(in the rows, 128 means zero)
Each path below is one point turned by a fixed rotation once a step. After each direction that follows a path, write how fast that rotation turns it, in degrees each step (0 if it stays still).
Each turn is a multiple of 5 degrees from 10 to 175, or 0.
Each row of a path follows its step; steps can be skipped.
Rotation 1:
step 0: [135 133 124 128 119 128 131 118 132 126 134 118 129 118 128 137 132 129
 113 135 127 130 136 139 133 127 124 131 124 136 123 120 128 130 127 132
 122 130 123 121 137 133 130 117 132 137 127 122 128 128 137 129 126 122
 127 134 134 123 128 126 129 136 122 126 134 136 122 126 127 137 127 129
 133 134 119]
step 1: [124 129 126 123 136 126 131 123 126 127 136 129 122 128 126 130 120 125
 131 129 114 131 126 137 123 135 138 131 133 139 123 127 135 126 136 137
 124 133 134 129 132 123 121 125 133 137 127 123 117 125 134 132 119 118
 127 134 128 130 134 126 126 134 122 133 133 125 119 126 124 121 122 128
 128 143 137]
step 3: [126 130 120 121 128 128 130 126 137 127 132 118 118 119 128 131 132 132
 129 134 132 134 123 135 129 127 129 121 133 124 128 125 132 130 121 132
 128 122 128 117 130 124 124 122 121 137 127 129 125 123 125 130 119 127
 135 129 121 120 126 130 132 131 139 121 122 126 121 122 132 134 123 111
 129 125 111]
step 7: [123 125 119 123 135 116 126 132 130 126 122 124 129 117 125 128 133 128
 131 118 124 130 125 136 125 130 133 125 130 129 131 124 135 130 133 134
 133 133 132 122 134 132 124 133 128 132 123 138 119 126 127 121 118 132
 130 132 129 129 129 122 114 143 138 129 137 129 126 121 126 136 122 125
 121 139 130]
step 12: [131 126 119 130 123 126 126 120 122 124 130 120 128 117 127 128 134 114
 118 127 136 121 116 128 127 128 128 128 129 132 129 122 133 135 118 128
 123 128 125 118 131 132 122 115 132 123 131 116 131 132 118 132 134 124
 137 128 128 134 120 124 127 132 124 120 125 130 129 127 136 129 125 122
 122 125 118]
step 13: [123 123 117 132 128 121 130 128 134 123 130 123 127 114 123 137 129 123
 131 132 117 118 125 135 125 125 130 123 130 130 121 133 131 134 124 124
 135 132 137 117 130 122 122 119 123 133 128 131 132 134 132 130 123 126
 123 140 125 124 128 119 130 136 125 127 134 128 120 132 141 132 126 126
 131 138 133]
step 22: [128 126 120 139 129 113 139 130 128 122 131 117 135 130 133 131 128 115
 128 131 130 125 127 131 123 131 129 126 133 127 130 128 130 133 126 126
 125 134 134 135 122 126 120 122 131 123 127 124 136 124 132 125 123 124
 130 132 118 132 121 120 130 125 134 128 140 130 125 124 130 121 129 107
 135 129 130]
step 23: [134 119 116 134 125 114 140 136 131 124 140 134 122 117 129 126 128 134
 128 127 120 133 132 128 128 126 130 125 125 117 124 135 126 127 135 127
 132 130 129 131 126 122 131 134 130 127 134 128 129 131 128 125 133 130
 130 128 120 130 132 121 136 130 140 121 132 131 135 135 123 137 119 124
 128 141 131]
step 27: [142 133 126 130 121 129 121 124 122 135 138 126 125 127 131 133 126 125
 117 130 118 136 130 141 134 125 135 130 130 131 119 119 126 131 138 128
 130 134 125 132 131 131 130 128 129 124 122 122 125 133 127 124 132 121
 145 131 125 134 131 120 136 136 132 129 128 136 132 124 118 129 129 134
 128 135 131]
step 32: [127 120 132 131 130 117 135 129 131 114 135 121 122 124 126 125 128 124
 126 132 124 133 134 128 129 128 131 133 123 135 128 130 121 127 127 129
 120 136 119 114 130 125 132 129 124 140 138 120 129 125 132 122 127 125
 126 121 125 128 131 122 128 134 141 135 135 130 123 132 123 127 116 115
 126 125 128]
Speeds:
[128 131 129 127 127 126 130 127 128 128 130 127 127 130 128 126 128 129
 128 129 125 130 128 129 128 129 129 128 127 130 127 128 125 127 129 129
 128 127 126 128 129 130 128 130 128 129 126 129 129 129 129 129 128 128
 128 126 127 128 128 127 128 126 127 127 129 128 126 130 125 128 130 127
 129 127 126] | 10
[129 130 127 127 127 127 129 127 128 128 127 129 129 129 128 129 131 127
 125 128 129 129 128 128 129 126 129 128 127 129 126 128 129 128 129 128
 126 127 129 131 127 125 129 126 129 126 129 128 127 128 127 127 129 127
 126 126 128 129 127 126 127 128 127 128 127 130 129 130 129 131 129 129
 128 127 127] | 175
[127 127 128 128 129 126 128 130 130 126 127 129 128 128 126 126 130 128
 128 130 127 127 129 129 127 129 128 127 130 130 128 129 126 129 126 127
 129 128 126 129 127 128 128 126 126 129 126 126 128 128 127 127 129 129
 128 127 128 129 127 126 127 127 128 126 125 127 130 127 129 127 127 127
 130 130 129] | 40
[130 128 126 129 127 126 129 127 127 128 128 129 128 127 127 127 129 130
 128 127 129 126 126 127 127 131 127 127 128 128 129 125 130 127 128 128
 127 129 128 130 130 128 129 129 130 127 127 126 128 128 128 130 129 126
 126 129 130 127 129 127 128 129 128 127 129 126 129 130 126 128 127 128
 130 130 129] | 65
[127 131 128 128 129 128 125 128 128 129 129 129 129 127 131 130 128 129
 129 130 129 130 130 127 128 129 128 127 129 127 128 128 129 127 129 130
 128 130 128 129 129 127 125 128 127 127 125 129 128 126 129 127 129 127
 129 129 128 130 129 127 128 127 129 130 129 127 128 128 129 129 129 127
 130 131 128] | 55
